Rotation paths and how fast each direction turns (degrees each step)
Each turn is a multiple of 5 degrees from 10 to 175, or 0.
Each row of a path follows its step; steps can be skipped.
path 1
step 0: [ -3 -43 -10   2 -12   4 -28  22  54 -11  40 -31  10  24  -4 -29  44  36
 -16   6 -12 -14  35  -2  -2 -57  -3   6  42 -13  37  57  -9  40  -9  27
  22  29  14  -3   6  37 -54  14   1 -35   7   4  57 -23   7 -23  -1 -24
  -1   4   0   3 -47  17  40  -6 -29]
step 1: [  6  10  -2 -12  10   0  27   8 -21  36 -31 -44  -9  45   5   5 -32  35
 -38  30 -64 -33  31  20  27  10 -14 -13 -13  25   1 -26  43  39  21   6
  11   1 -71  29  46  56  -9 -11  29 -11  12   3  31   5   0  13  45 -30
  12   9 -33  -3  -8 -15   1  23  36]
step 5: [-34 -60 -26  -3  -8 -26  -8  33  10 -36   7  33  78  -4 -15   1  25   4
   3  22   2   8 -15  -3  15  31 -15   2  21 -31  37 -20  54 -21 -26  33
  45  55 -27 -28  23 -22  -8  48  18   9  -3  24  17   2   8 -14   3  23
  -3 -24  28  -1   3  -9  15  33 -58]
step 6: [ 42 -15 -24  -8  27 -18   6  41 -29  26 -14  20  46  32 -17  16 -33  -6
 -53  13 -30 -18 -12  15 -39 -41 -15   3 -29  39 -16 -48 -39 -44  18  25
   9  -6  19   2  48  10 -65 -26 -43   7 -23  36  22  12  -7  -9  18  11
  21  -7 -12  39  11  -9   5  29 -11]
step 8: [ 27   0  27 -32  -2 -10 -53  28  10 -30 -21 -15 -36  12 -30  52  43 -19
 -30   2  48  27  23  38   1 -17 -38  13  19  27 -30  38  16  28  12  10
 -11  -9   3  11  23   2  -2   1   1 -56   2  56  36  13 -10  -6 -56  35
  47  -1  -5 -23 -31  -3  17  -3 -22]
step 9: [  8  15  19 -16  33  14  -2   7  19  33 -17 -12  -2 -20 -21   2 -10 -29
  48   8 -48  29  29   6  -9 -22 -31   1  53 -18 -18  33 -33  -1 -21  18
  14 -31 -24  27  32  59  16  11  67 -38  -3  16   5  15 -41 -18  52 -17
   6 -45   2  27  14  32 -36  10  26]
step 10: [-44   1 -31  18  12 -26  11 -29   2   7 -33 -27  24 -33  -3  29  22 -20
  -8   5 -23 -10 -36  29  12  -4 -43   1  77 -22  29  52  68  14  30 -39
  -5 -36   0  -7  -1 -15 -58  22  13  20  21   5  15  -2  17  48  23   2
 -13  -5  19  21 -30   8  29  22  -3]
step 12: [-16  11 -12  38  -2   3  18   7 -24 -65 -28   7 -45  24  26  -1 -24  36
  -6  -5  22  10  23  -4 -12   8   6 -17  19 -23  41  -7   8 -11  -1  18
  11 -16  26   4  53  27  53 -35  -3  22  36  11  46  28   1  54  62   7
 -24  32   7   3  44  -7  34  33  42]
step 13: [ 21 -45  35  46  -9 -30  -7  20  -3   3 -12  -4   6  34   4  40 -12  17
  16   8  18   0  50 -23  16  58  -6  15  33 -12  30  -6 -15  14 -29 -22
  11  -6 -29 -40   8 -30   6 -16  -9 -39 -16  41  19  36  69  19 -47  55
  -9 -19  21  31  14 -14   0 -31 -30]
step 16: [  4  16 -23 -47 -28 -16  13  25 -11 -21  16 -26 -10  37 -31  20  64   4
 -28  -4 -44 -27  13  42 -42  40   8  -8 -22 -15   0   0  -9  19   0   6
  39  42  27  13 -22  23 -27  10   7 -14 -30  23  55 -23 -29  -1  32  32
  18 -22  11 -19 -11   0   6 -37 -72]
step 18: [-14  24 -47   8 -12  -6 -22 -36   4  24  22 -31  -3  12 -35  43  -1  16
  -6 -14  -4  47  16  20 -18  51 -52  13 -18   4  18  21  13  -7   9 -33
  -9 -50 -57 -46  22  22  14  16  -9 -34   6 -12  29 -13  58   6   4  30
 -21 -15 -37  -3 -35  53 -17  25 -15]
Directions:
[ -1  -1   7  17  -1  12   0   3   2   4  -2   2   7   1  -3  -1   5   1
   1   6   9  -6  -7   2 -10  -6   0  -4   8  -2   7   2   1   5  -1  -6
   3  10  -4  -1 -10   3 -15  14   3   5  -6  -8   0   0 -11  -4  12   8
  12   2   0   1  -5  -4 -13   9   3] | 70
[ -1  11  -4  -7   5   6   1   5   0  -6   4   4  10  -1 -11   8  -5   8
   4  -8   2  -4 -14   7  -3  -3 -12   0  -6  -2   5   4  -3  -9  -2   7
  -2  -3   1  -5  -9  -1   4  -3   1 -14  -8   5  -1   7 -14   9  -7  -8
  -2  -8 -10  -2 -13  -1  -4   3  -5] | 35
[  2  -4  -1  -8 -11  -1   3  -1 -10   1  -4   5  -5  -3  -8  -5   0   5
   7   1   6  -4   0  -9   3  -4   7   0   0   1   9   4   9   9  -8  16
   8  -9 -10   4  -7   8   5 -10   3  -3  -1   2  16   4   2  -3   0   1
  14 -11  15  -2  -1  -6  -5  -1   1] | 90
[  7  15   8   4  -2   5   2  -7  -3  -9  -7 -11  -7  -5  -6  11  -2   5
   5  10   2   4  -1  -3   2   1   2  -1  -3 -10   7  -5  -3 -11  -1  -5
   1  -9   8  -5   1  -4  -2   0  -2   3  -1   4  -3   0   8  -5  18  11
   3 -12   3  -6  -4   7   4 -11 -10] | 10
[ -2   4  -4   4  -8  -1   4 -14  14   4   0   3  -1   2   2  -4   5  -7
  -9  -2   3  -2   9   1   9  -3  -3  -8 -12   5  10   3 -13   5  -6   4
  -6  -8   3  -8  -2  -2   2  14   1   8  -1   7   6   9  -9   0  -2  -2
   7   1  -2 -16   1   0  12   4   4] | 95
[  3  -8 -17  -8   8   6  -8   1  -6  -3   9  -4  -2   1   8  -6   2  -9
   0   5   1   3 -12  -3   1   3   5  -5  -7 -13   1  -7  -9  -2  -1 -12
  -1  -8   0  13  -1   0  -5   2   5  -6  -3  15   6   7   1  -8  -3   7
   8  10  -1  -2  -2  -2  -7   5  -8] | 40
[ -1  -7   6  -5  -5  -1   7  13   3   1  -2  -3   7   1  -6 -10  -3  -3
  13  -9   7  -2   2  -8  -4  -4   5  -7  -3   2   1 -13   2  -6  -1  -1
   0   3  11 -17  14   1   0  -4  -4   7  -7   3  -4  15   1  -2  -5  12
  -6   7   2   0  -5 -11   2   2  -3] | 45
[ -2  15  -5  -2  -3   2 -10   7  -2   5 -14  -1   2   6   7   3  -1  -4
  -1 -10 -18  -5   6   0  -9  -5  13   5  -3  -1   3   0   0  -6  -3  -2
  -2  -2   4   8   0   8  11  10  -3   1 -15  -5  -4  10  -2  -4   0  -4
   4  -3   4   0  11  -1  -9  -5   2] | 145
path 2
step 0: [-15  33  31  -8  33  -5 -35   7  -3  10  22  46  23 -28  36 -36 -54  22
  32 -29  26   7 -15  13  -9 -23  25  42 -11  25  28 -17  17  28 -29 -28
 -25 -47  38  31   0   4   3  26  -1 -14 -43 -41 -15 -19 -19  27   5 -10
   4  44  -7 -12  20 -25 -37  13   7]
step 2: [  8  44   9  -1 -24  10   8   7  -4  15 -31  -6 -20  22  46  23  24  47
  13 -41  14   0  10   1  21  12  13  -9  43  15  -6  35 -44 -10 -22  18
  36   1 -28 -53  36  -1 -47 -33  35  21   5  30   4  14 -36  13  -4  31
 -26  20 -63   9 -14  -1   3 -36 -29]
step 4: [ -5  48 -13 -39  24  39   8  10  18  31  12   6  42  -9 -15 -10 -18  15
  13  13  26 -44  -6  52  20 -26   2   5 -20  21  -4 -24   8 -30 -27   8
   0 -47  36  42  -4  40  -3  80 -33  46   8  -1 -18 -33  21  28 -18  -2
   9  14  -5   0  14  -7 -23  -4  13]
step 6: [-26  12  38  41  19   2  -1 -13 -32 -27 -10 -24  39  19  40 -18  10  52
   0 -30 -28   2 -32  14  -5  19  32  16  44  26  27  20   0 -57 -10  -5
  10   9  22  -6 -11 -25 -24 -50  40 -13 -15   9  16   4   0  -8 -40  25
 -12  45 -36 -10   3 -39   6  15 -36]
step 9: [-12  28  34  10 -10  10  31 -23  28   6  18  18  19   7  22   5 -60  51
 -11 -25  36 -16 -27  24  11  -8   5   8  31   9  55  40  13 -50 -48   4
 -21 -11  17  36  17  35  17   5 -19 -13  40  15   2   2  24   7  -1  -5
   2  26   2 -50  18 -54   5  11 -21]
step 10: [  1  19  -8   2  23  19   5   9 -27 -12 -30  18   7  45  19  12 -24  50
 -12 -34 -20   6  -5 -50  11  15  22   5   8  60  -6   8 -13 -12  11   3
  55 -23  32  14 -30  13 -77  15 -12  38 -29   5  21 -37  -2 -36  -3  36
 -11  33 -30   0  17 -22  28  24   8]
step 11: [-30  35   4   4 -12 -15 -12  21 -22   4  14 -27  12 -44  18  36  75   1
  14   0 -20   4   0  48  29 -51  54  16  14   2  -5 -19 -15 -18  12  30
  -4   5  24 -20  -8 -13 -39 -10  21  17 -57  30  -6   8 -13 -11 -17  -6
  -8  37 -37  44  12 -39 -11 -25  -1]
step 12: [ 10  18  16  -8  21 -14  24 -14   5  23  24  -2  22 -35  28 -18 -34  26
  39   0  42  14  -6  42   7 -14  -7  38   0  21   4 -29 -42   9 -53 -45
  -5  -7  25  11  34  21  61  -9  26  22   3 -20 -26  34   8  29 -38  -3
 -36  41 -34 -10 -10 -28  -2 -38   8]
step 13: [ 16  16  33 -13   1  35  28   2  30   1  -8  31  -7 -13 -22 -22 -36  13
 -19 -49 -13  25   9 -31  26   7   8  17  21  56 -42   6  31 -77 -13 -11
  10 -35   8  25  44  22  -8  26   0  34  45  14   0 -14  -1 -24  -1   0
  23  18   0 -36  28 -26  -3  -3  43]
step 14: [-43  37  24 -20 -17  54   9  -5  -9   4 -20 -17  -2  50  44  69  16   6
  -5  -9   5 -21 -16   4  25 -22  12 -18  13  25  17  37  -8 -17   0  35
   8  -4   7   0  -6  24 -70 -24 -32   5   7  61 -28  -2  -6   4  11   4
 -13  18 -11   4  32 -47  17  -8 -22]
step 19: [-36  26  22  22  18  39  17   1 -13  10   7 -29   5  11   0  11   5  22
   5 -11  -6  -3  -2  34  59 -21  62  27 -40  46  29 -25 -48 -17 -10  16
  42   5  -4  51 -12   9 -20  13 -62  11   2  22  -6 -23  15 -18  -7   4
  34 -10 -42  31 -25  -6 -14   1  35]
Directions:
[  4   4   5  15   8   6   6 -12   0  -3  -1  -2   2  -3  -7   3  -3   2
  -7  -4   6   5 -17   4 -15   3  -9   4   4   1   1  -3  -6   5 -14   4
   4   0  -1   3   3 -15   2  12   2  -8  -9  -2  -8   4  -5  -3  -4   3
   0   0  11  -2  -5  -9  -1   8   3] | 120
[  8   2   6  -6  11   7  -5  10  -1   1   4   1  -6   2   4   4   0   1
 -12  -3   4 -12  14   7   1   2   3  -7  -4  -5   2   1  -1  -1  -1 -12
  -4  -7   0   0   0  -4   0  -6 -12 -17   2  -2   2 -11  -5  -4  -1  12
  -3  -3   5  -1   5 -16   2   6  11] | 80
[  4   0  -2   2  -6   6 -13  -1   7   1   3  -2   0  -2  -1   2 -11   0
   4  -3  -1  -9  -2 -10  -2 -10   3  -6  11  -7   9   8  -7   2  -2   4
   4  -3  14  12 -12  -8  -5   4 -11   2   0  -1  -9 -12  17  -8   6  -4
   1  -1   6   2  -4   3  -1  -7  -6] | 70
[ -7  -1  -2  -4  -4  -4   3   3   1  12  -7  -8 -15  -5   3   4   5   0
  -1   5   8  -7  -1   8  -3  -8   4  -3  11 -15 -10  11  -3  11   7   7
   9   5  -6   3   4   0   2   1   8   2   2  -6 -12   4  -1  -3  -3   4
   0  11  -1  -8  14   1   3   8  -1] | 115
[  9  -7   7   1  -2   3  -8  -6  -3   3   9  -4   1 -12   2  -3   4   4
   0   4   2   4   1   8   2  -4   2   6  -3  -4 -17  -7 -14   2  -4   6
   5  -2   7 -11  12   0   2  -6  -6   0  -5   2   9  -9  12   2  -2   3
   1  -3   0  13   1   8  12  10 -11] | 85
[  3  -8   4   8   4   6 -10   4   9   7  -1   3  -3   8   6  -6  -2   7
   1  -6  -7   4  -4   6  -3   2  -3  -3   1   6   4  -2  12   4   1   8
   7   9  -2   3  -3  16   2   2 -11  -3  -5   7  -8  -2  -5   3  10 -14
   4  -1  -9   4   7  -6   3  18  -3] | 80
[ 14  -5  -3   4  -1  -1  -1  -1  -7   6  -1   4   4   2   2  -8   4  -1
  -1  -6 -20  12   3   5  -4  -8   0  12   0   1 -16   9  16   4   9   7
  -8  -1   7   7  -1 -10  -4  -3  -1  -4   0  -3  -1   3   6  -5   0   9
   1  -1   2  -8   4  -5  -2  -8   6] | 145
[ -8   6  -5  -4   4   0  -5   7  -3  15   2   0  -7 -12  -7  -5  -1  -3
   2   3   6   0  -1   1 -15   5   8   8   6   6  -3  -9   6   9   0   1
  -3   5   9  -2  -1   4  15   4 -12   2   8   5   9  -6  -3   8  -1  -4
   3   7   7  -6 -10  -6  -2 -11   1] | 90
path 3
step 0: [  3  36  -8   7 -42   9  71 -33   6  -1   6  -2  -8  15  26  15 -48 -23
 -13   2  23  23  28 -20 -10 -15 -17  16  -3  32  -9 -29   7  40  45 -19
  28  -8  11 -25   1 -54  12  38   5  51 -12   8  10  19   7 -24 -36  23
  19  -1   2  13  23  37 -63 -33  -1]
step 2: [-40  -7  15  27  27  -2 -10  19 -21  11 -42 -13  19  49 -30  47  11 -31
  14 -28  32   8  24 -16  14  21 -28 -45  12  27 -20 -29 -11   4  13 -20
  35  25  35  29  12  41  13  19 -11 -33 -19  -7  27 -11  33   1  -1  16
  -5  51 -17   7 -15  -4  25 -13  71]
step 3: [-15  17  17  17  -7  18  62  22 -57 -42  16 -22  16  -7  35  21 -21  37
 -30  21  -4   0  41 -41  -4 -10 -11  23  27   0 -17   1 -44 -29  38  15
  -4  20 -23  18 -32 -23  31   1 -14 -15  29 -20  46  -4  22 -21   6  27
  27 -15 -17 -26  14  22 -21  -9  57]
step 4: [ 43  70  -5  26  63  41  17 -17  23  -2 -33  16  -7   3   1 -14 -19 -21
  -4  -7  28  -6  27 -54  55  12 -17  19  20 -31  11  33  -4   1  24 -13
 -36  39   9  -5  13 -17 -19 -28  12   8  22  55   2  34  13  -8  34 -23
   7 -18   5   7   4  22 -22  14  12]
step 5: [  8  -3   7   7  49  19 -11 -20   9  -8 -69  20 -13  43 -11  10  15  19
  -5  15  41  -2   4  28  -9  10 -29 -27 -17  -7   4  20 -13  25   8 -11
 -30 -42  17  54  -7  17  43   4  -2  -3 -43 -30  -5   8  26 -35  22 -35
   3  52 -33 -32  11  61  11  21   0]
step 7: [-16 -13  19  -5  -4  20 -13  16  21  43  -7  -4 -26 -16  -9  13 -13 -13
  17 -12  22 -21  19 -30 -13  -2  59  57  18 -10  24   0 -21 -32  43 -21
 -28  13  52 -27   7 -67   9 -54  -9   8 -16  32  44   6 -26 -35   1  -7
  18  -4  -1  11  -5  37 -14  39  23]
step 10: [-34 -31  14  -8 -29   4   2   8   7  20  10 -52  40  -7 -38  10 -10  -9
 -45 -43  32   2  -7  24  26  -7  25  31   2  55   7  -7 -41 -11  61  17
 -11 -29  -3 -48  -6   7  47 -41  17  -2  49 -36  -6  -3 -20 -34  -9   8
  -5  -5 -14  27 -10  12  21  19   6]
step 11: [ 23   8 -42  -9 -13 -16 -39 -21  14  13  29   9  34 -43  22 -19 -18 -28
  27 -27 -25 -17  47  -3  15  17  -2 -20  28  24 -57   0  44  -9  87  10
  20  37 -13  -1 -19 -13  16 -11  -9  17  17  33   7 -18  24 -20 -13 -17
   3  23 -22  10 -10  -8   2  48  24]
step 12: [ 44 -34 -88  12  12 -25 -14  -2 -55  -8  15  25  -5   4   5 -25  25   7
   3 -12   2  24  14 -17  -1 -14  -8  11  23  24 -27  16 -22  18  14 -31
 -34  41   5 -14 -28  19   7   3  24 -28 -33 -32 -37  17   5   2  17  16
   9  37   7  35  43  53 -31 -12   4]
step 15: [ 32 -32  -5  46  45 -30   2 -16 -31 -36  38   1  26 -27  24 -17  -1 -25
  -4  56  13   9  32  -1   4  36  15  55  34  13  19  -4  16   8  21  28
 -10  10  -2  -1  -2 -42   5   2   5 -46 -47  30 -39 -19  10 -28   2 -18
 -12  29  20  -7  26  22  34 -15 -37]
step 19: [-20 -27 -15   7  -8  -2 -23   0 -11  -3  28  17  45  29  21 -18 -39 -41
 -12 -38  30  27   3  16   5 -41 -18  25  18  -4  20  16 -44  -2 -22 -43
 -39  66  -9  24  -8 -11  23  39 -44 -24 -31  17 -27 -12 -10 -15   2 -12
  31 -16  -2  -1 -46 -19  44  31   7]
Directions:
[ -9  -7  11   5   3  11   0  -2  10   7   4   3   6  -4  -9  -8   1   1
  -8   2   4   0 -11   2   3  10  -1   1  -4   8 -10  -3  -3  -1  -1  -4
   7   3  -2   3  -8  -5  -1   2  -5 -17  -8   4  -7  -8   1  -7 -12   6
  -7  -1  -3  -4   9  -8   4  13   6] | 85
[ -3   1   7 -13   1 -11   3   6 -10   4 -13   8  -8  -5   4  -6  -4  -1
   9  -8   0   1   5  -2   8   3   6   9 -16   2   5   0  10   7  -6   3
   4  -5   2  -6  -6  -8  -6  -3   1  -3 -12  -7  -3  -2   1 -10   4  -9
   6  -7   1  -6  13  -4   3  -3   2] | 45
[ -1   2  -3 -13   3  12   2  13  -4  -5  11   2   1  -5  10   0   5  -5
  -1 -10 -12  -1  10   2   5  -2   4   3  -3  -2  -7  -8  -5   5   0  10
 -10  -1  13  15   0  -6  -1   2   1 -11  -4   6   9   9  -3   5  -6   1
 -10   2  -1  10   2   1   2   0   0] | 85
[ 16  -7   0   6   0   8  12   5  -9  -2   0  -9   0   1  -6   0   3  -8
   0  -1  -3   1  -1   0  -9   2  -1   7   0  -6   4   7  -4  -7  -3  -2
   6   1  -2  -7 -12  -4 -11 -15   1  -6   5   8  -9   5  -5  -1   4   8
  -4  -6  12  10  13   8   4  -7  -3] | 125
[  2  -1  -1  -8   1   8   7   7  13  -9  -5   4   0   3   4  -3   3  -3
  -2   1   4  10  -8   0  15  -1   2 -11   2   5   5   0   8   0  -4 -11
  -9  -3  -3   0  -6   5  -7  -5  -1  12  -4  -3  -3   4  -9   7  -1   7
  -9   9 -12  -8  12   4 -10  -5  -5] | 90
[ -1  -4  -4  -4   0   6  -6   2  -8  -7  -4  -5   0  -2   6  -2  -3   9
  -3   7  19  10   0   7  -1   6   3   4   3   3  -5   4   2   3  -8   7
  -5   7 -10  -9   0  -8  -4   6   3   2  -7  -1   7  16  -1 -11  -5  18
   1  -8  -1   6 -12  -5  -3  -4   2] | 115
[ -4  10   2  -7  16   0   2 -13  -3   6  -4  -6  -7 -15  17   2   0 -13
  -6   0   3   3   4  -1  -9  -5   5   4   4   9 -13   1  -4  -3   0  -3
   4   6  -6  -7   5  -7   2  -5 -11   7   3   5  -3  -6  -4   4  -2  -4
  -9  -5  -3  -5   2   6  -4   3  -8] | 100
[  2   1  -5   7  15 -14  -2  15  -6  12  -6   2  11  -2  10   1   3   4
   7  10   9   5  -4   4  -4  -2  -2   0  -1  -1  -6   0  -7  -5   6  -6
   5  -5  -1  15  -7   4  -4   7  -3   0  -5   1  -3  -2  -1   4  -2   3
   5   8  -5  10   5  -7   6  -8 -11] | 110
